In the rows, zero is written as 128.
The rows of M fall into several groups, which share some directions, and each row is roughly a mix of its group's hidden directions, except some rows that fit no group.
M, 137 rows:
[[156 117  98 141 111 104  89  96 130 125]
 [122  97 111 126  99 172 119 139 148 155]
 [139 157 118 146 113 174 149 139  96 134]
 [130 109  95 133 101 178 138 143 138 144]
 [123 137 149 152  96 159 129 152 143 167]
 [108 115 132 153 122  91 149 114 174 126]
 [113  94  98 157 129 108 151 113 107 103]
 [137 125  98 123 109 158 151 124  94  89]
 [147 117  96 183 101 132 122 128 132 115]
 [135 142  98 152  97 173 130 115 104 125]
 [154 114 160  98 162 140  96 134 145 135]
 [153 115 112 133 118 178  97 122 142 152]
 [104 139 150 134 143 136 152 157 131 178]
 [116  97 109 163 117 101 117 116 167 141]
 [116 122  94 136 125 124 171 156 134  92]
 [125 121 106 156 129  90 101 108 165 119]
 [108 110 160 115 108  94 100 111 146 151]
 [123 149 175 114 159 126 145 161 140 131]
 [113 139 161  96 137 145 132 146 135 175]
 [123  96  95 151  94 155 158 130 134 128]
 [127  90 147 119 147  80 114 123 149 141]
 [131 137 107 119 123 152 145 105  74 107]
 [119 136 151 122 158 126 136 145 159 177]
 [112 123 162 127 117 144 100 135 151 175]
 [ 94 134 152 145 105 157 157 155 113 115]
 [108 158 182 113 144 140 119 141 122 145]
 [119 167 153 114 152 101 117 129 165 141]
 [141 156 121  89 151  97  98 116 148 134]
 [111 131 138 126 125 113  93 127 182 152]
 [146  91 128 125 104 166 134 125  87 124]
 [127  91 110 101 142 153 125 142  88 111]
 [140 130 154 111 128 127  88 134 155 172]
 [138 151 127 100 140 147 160 131  85 104]
 [112 102 131 130 138  87 148 102 121  88]
 [118 112 101 130 129 134 180 144 101 106]
 [143 153 159 109 158 113 126 142 137 171]
 [132 102  87 139 119 113 140 109 101  90]
 [154 113  74 134 111 128 140 113 120  99]
 [118 101 116 127 126  86 110  96 164 124]
 [125 126 153 105 137 175 140 168 123 142]
 [146 143 104 108 138 160 146 136  92  95]
 [126 120 113 119 121 129 173 119 101  81]
 [132 116 119 136 132  76 104  98 157 120]
 [128 158 168 112 154 105 103 128 151 145]
 [141 137 153 110 138 153  90 145 156 160]
 [129 167 122 134 127 130 157  97  89 107]
 [115 136 178  98 159 127 109 141 144 130]
 [142 168 134 141 126 137 179 151 128 116]
 [118 125 115 171 121 134 177 138 111 108]
 [111  95 133 129 127  93 122 145 166  96]
 [104 103 118 138 131  77 140 103 115 106]
 [ 90 133 143 128 101 148 156 128 163 153]
 [127 128 123 114 117 163 168 140  91 102]
 [139 133 113 140 125  88 150 101  98  94]
 [123 147 163  93 130  81 123 120 145 130]
 [114 146 144 146 107  82 120 117 164 142]
 [120 181 119 117 126 168 143 129 108 119]
 [105 106 104 145 105 111 150  99 108  97]
 [127 131 129 159 158  77 130 136 154 117]
 [145 116 127  96 148  85 108 112 159 135]
 [151 146 150 110 149 111  82 117 143 150]
 [108 110 122  98 142  89 113 109 164 116]
 [106  93 148  86 155 106 123 139 130 115]
 [116 116 116 165 105 121 122 148 171 155]
 [121 114  94 153 124  85 140 105 122  99]
 [136 148 106 113 133 145 162 126  89  93]
 [126  95 140 173 111 115 128 129 142 167]
 [144 130 173 152 121 118 119 126  86 150]
 [111 102 119 119 125 121 146 108  93  81]
 [133 139 133 113 124 169 137 154  78 126]
 [123 103 142 125 124 116 168 113 106  82]
 [160 130  93 108 141 118  84 107 122 123]
 [130 124 137  86 161 127  84 117 146 117]
 [134 129 121 144 129  99 179 135  93 109]
 [125 154 147 124 107 177 146 153 114 149]
 [105  99  96 102 137 101 149 112 136  99]
 [139 160 154 152 132 141 134 177 135 148]
 [120 121 114 110 129  95 127  80 104  99]
 [135 123 109 134 141  90 103  80 128 110]
 [150 111 123 142 101 172 119 138 104 159]
 [134 113 109 100 126 134 136 133  90  78]
 [123  99 118 161 104  85 110 107 133 119]
 [129 159 153 107 158 103  96 127 154 141]
 [106 112 108 122 142 107 175 155 136 104]
 [105 120 108 125 116  77 131  92 122 109]
 [114 113  95 145 141 111 154 117  99  89]
 [147 108  94 115 106 161 110  95 110 126]
 [124 123 105 108 142  99 145 106 131  77]
 [158 125 116  80 144 130 106 101 123 105]
 [118 108 123  88 146 152 144 116  91 104]
 [111 134 121 143 101 163 176 150 131 137]
 [130 156 172  95 156 118 111 130 148 135]
 [110  94 114 173 130  91 126 119 140 119]
 [126 128 133 102 117 170 164 159 106 134]
 [ 99  99 134 115 153 148 157 137 167 132]
 [146 118 101 126 138  98 111  88 105  99]
 [146  90  95 142 125 151 107 123 163 142]
 [132 126 130 158 150 108 131 130 187 137]
 [ 99 121 176 145 141  91 131 130 147 130]
 [ 96 142 152 103 142 146 172 135 109 118]
 [124 121 144 147 126  99  81 105 150 102]
 [142 135 123  85 153 133  88 123 160 131]
 [140 126 121 136 111 186 131 138 151 156]
 [112 150 142 171 122 142 152 158 153 146]
 [ 91  94 112 153 110 146 157 147 135 119]
 [114 117 112 132 130 100 133 113 189 124]
 [ 99 125 167 150 114 147 148 166 120 137]
 [127 127 120 157 123  82 115 111 171 133]
 [150 129 144 132 112 150 101 128 164 172]
 [121 142 145 132 141 112  97 133 174 164]
 [152 108 117  90 160 133 107 118 102 106]
 [148 155 133 105 144 111 131 114  83  97]
 [143  84 123 172 101 123 106 123 132 127]
 [147 127 131  91 146 170 121 139 101 102]
 [139 119 135 137  96 115  86 143 159 158]
 [119 116 124 162 149 115 139 150 180 138]
 [131 120  97 172 130 131 170 132 108 112]
 [111 116 127 137 158  71 129 116 142 110]
 [112  85 131 140  86 154 111 130 132 107]
 [106 144 146 174 110 120 151 146 130 159]
 [139 189 137 126 149 123 133 154 148 129]
 [113 132  87 160 127  84 133 117 121 111]
 [132 131 136 151 113 130 105 135 163 181]
 [128 115  96 139 132  95 157 106 100  98]
 [118 106 102 137 122  94 149  98 104  97]
 [164 129 114 107 135 175 131 138  98 117]
 [147 125 116 130 140 162 154 152  84 110]
 [123 138 181  92 157 124 124 132 121 111]
 [108 161 133 166 114 111 166 140 111 137]
 [124 117 122 103 157  77 124 107 143 106]
 [121  97 137 131 136  67 119 112 123 140]
 [134 115  94 141 104 140 111  87 109  99]
 [141 115  87 160  95 124 105 107 140 138]
 [123 144 136 131 102 183 137 158 111 137]
 [131 160 143  83 146 137 155 156 123 114]
 [107 125 172 140 115 154 113 152 136 163]
 [152 149  96  97 137 123 150 126 120  87]]
Each list below has two rows that fit no group; the rest each fit one group, if only roughly. Name those rows in the order they come.
  q_515: [111 127  88 163 132 112 167 144 136 114]
  q_363: [136 150 161 146 133 112  95 132 134 173]
  q_700: [141 126  99 129 112 113 108  99  88  95]
  q_525: [145 126 149 159 128 127  94 126 141 177]
  q_623: [123 128 158 123 128 155 129 159 172 157]
  q_752: [130 114 121  76 164 152 130 128 108 118]
  q_989: [121 107 163  97 116 141 109 146 159 156]
  q_35: [142 132 133 127 112 125  79 119 174 146]
  q_527: [148 169 146 114 139 158 127 141 124 168]
  q_397: [124 129 139 123 122 180 146 154  97 105]
 => q_700 q_752
  q_38: [126 112 123 114 149 106  95 100 125  82]
  q_517: [130 121 133 168 123  73 121 103 129 134]
  q_279: [131 134 116  89 112 158 132 155 164 150]
  q_211: [116 154 170 144 136 109 129 135 162 159]
  q_825: [124 139 111 100 147 121 171 136 107  91]
  q_390: [119 110 137 131 157 163 151 176 132 134]
  q_199: [146 151 161 131 143 110 103 145 158 161]
  q_37: [134 139 132  77 143 169 129 140 114 107]
  q_622: [138 119  99 173 122 104 109 122 161 143]
  q_78: [131 138 138  84 131 168 127 157 147 147]
 => q_38 q_78
  q_161: [144 152 159  92 144 111  94 124 152 135]
  q_66: [144 130 151 126 125 152  96 145 152 175]
  q_236: [113 126  74 135 126 127 167 125 122 103]
  q_250: [116 147 117 164 129 107 179 141 119 114]
  q_717: [132 139 156 121 127 120  98 141 174 163]
  q_212: [128 122 160  96 156 131  87 133 153 141]
  q_724: [ 87 124 149 133 130 108 140 140 167 161]
  q_328: [136 141 126 148 107 108  95 110 136 177]
  q_836: [134  94 103 131 109  98  85 111 143 129]
  q_244: [132 104 115 116 134  91 138 114  83 102]
  q_412: [133 118  91 172 102 151 135 121 117 151]
  q_310: [143 181 134 110 145 121  98 105 138 139]
 => q_724 q_328
  q_944: [136 157 134 115 134 162 152 127  79 115]
  q_837: [106 118 111 151 112 114 183 138 122 109]
  q_388: [149 143 143  89 134 165 133 135  91 114]
  q_243: [121  98  96 134 132 141 179 136 125 105]
  q_551: [139 156  86 142 113 118 157 119  97 112]
  q_685: [133 174 154 128 118 169 114 143 126 147]
  q_761: [128 149 170  98 151 134 106 152 151 141]
  q_84: [129 130 163 115 135 122  82 114 151 160]
  q_160: [109 145 120 156 114 136 132 146 167 171]
  q_346: [145 111  89 156 118  96 116 101 108 117]
 => q_837 q_243
  q_51: [134 154 126 133 113 173 135 166 110 153]
  q_609: [100 131 157  91 124 142 106 136 163 148]
  q_697: [107 129 168 109 153 100 136 122 166 128]
  q_514: [151 146 139 131 151 122 104 144 167 167]
  q_636: [144 143 127 152 128 100  93 120 173 145]
  q_930: [130 126 140 124 120 181 133 165 141 155]
  q_505: [119 131 159  89 139 119 111 135 165 158]
  q_855: [132 116 126 103 118 177 160 137 103 109]
  q_142: [147 159 109 142  99 154 132 113  87 132]
  q_931: [127 142 159 150 132 115  99 150 169 151]
  q_345: [128 124 122 121 114  94 119  77  94 119]
  q_540: [121 116 130 164 119 124 120 147 160 176]
  q_16: [ 93 131 135 153 123  87 162 123 136 104]
  q_472: [146  96  98 130 125 116 120 105  92  94]
  q_147: [154 124 135  89 134 157 118 125  82 138]
 => q_345 q_147
  q_778: [117 130 100 144 110 142 164 138  84 107]
  q_239: [147 130 144 133 128 140  93 131 162 175]
  q_202: [145 105 109 144 127  95  98  86 130 114]
  q_544: [126 164 155 112 136 121  96 136 169 140]
  q_546: [117 163 159 100 134 160 132 136 100 107]
  q_603: [121 150 126 164 109 114 123 135 161 171]
  q_750: [137 131 142 123 116 173 103 134 106 171]
  q_601: [118 119 157 148 111  93  92 108 153 142]
  q_284: [110  80  93 141 137 104 124 118 152 119]
  q_296: [135 126 148 131 115 169 102 147 140 171]
 => q_750 q_601
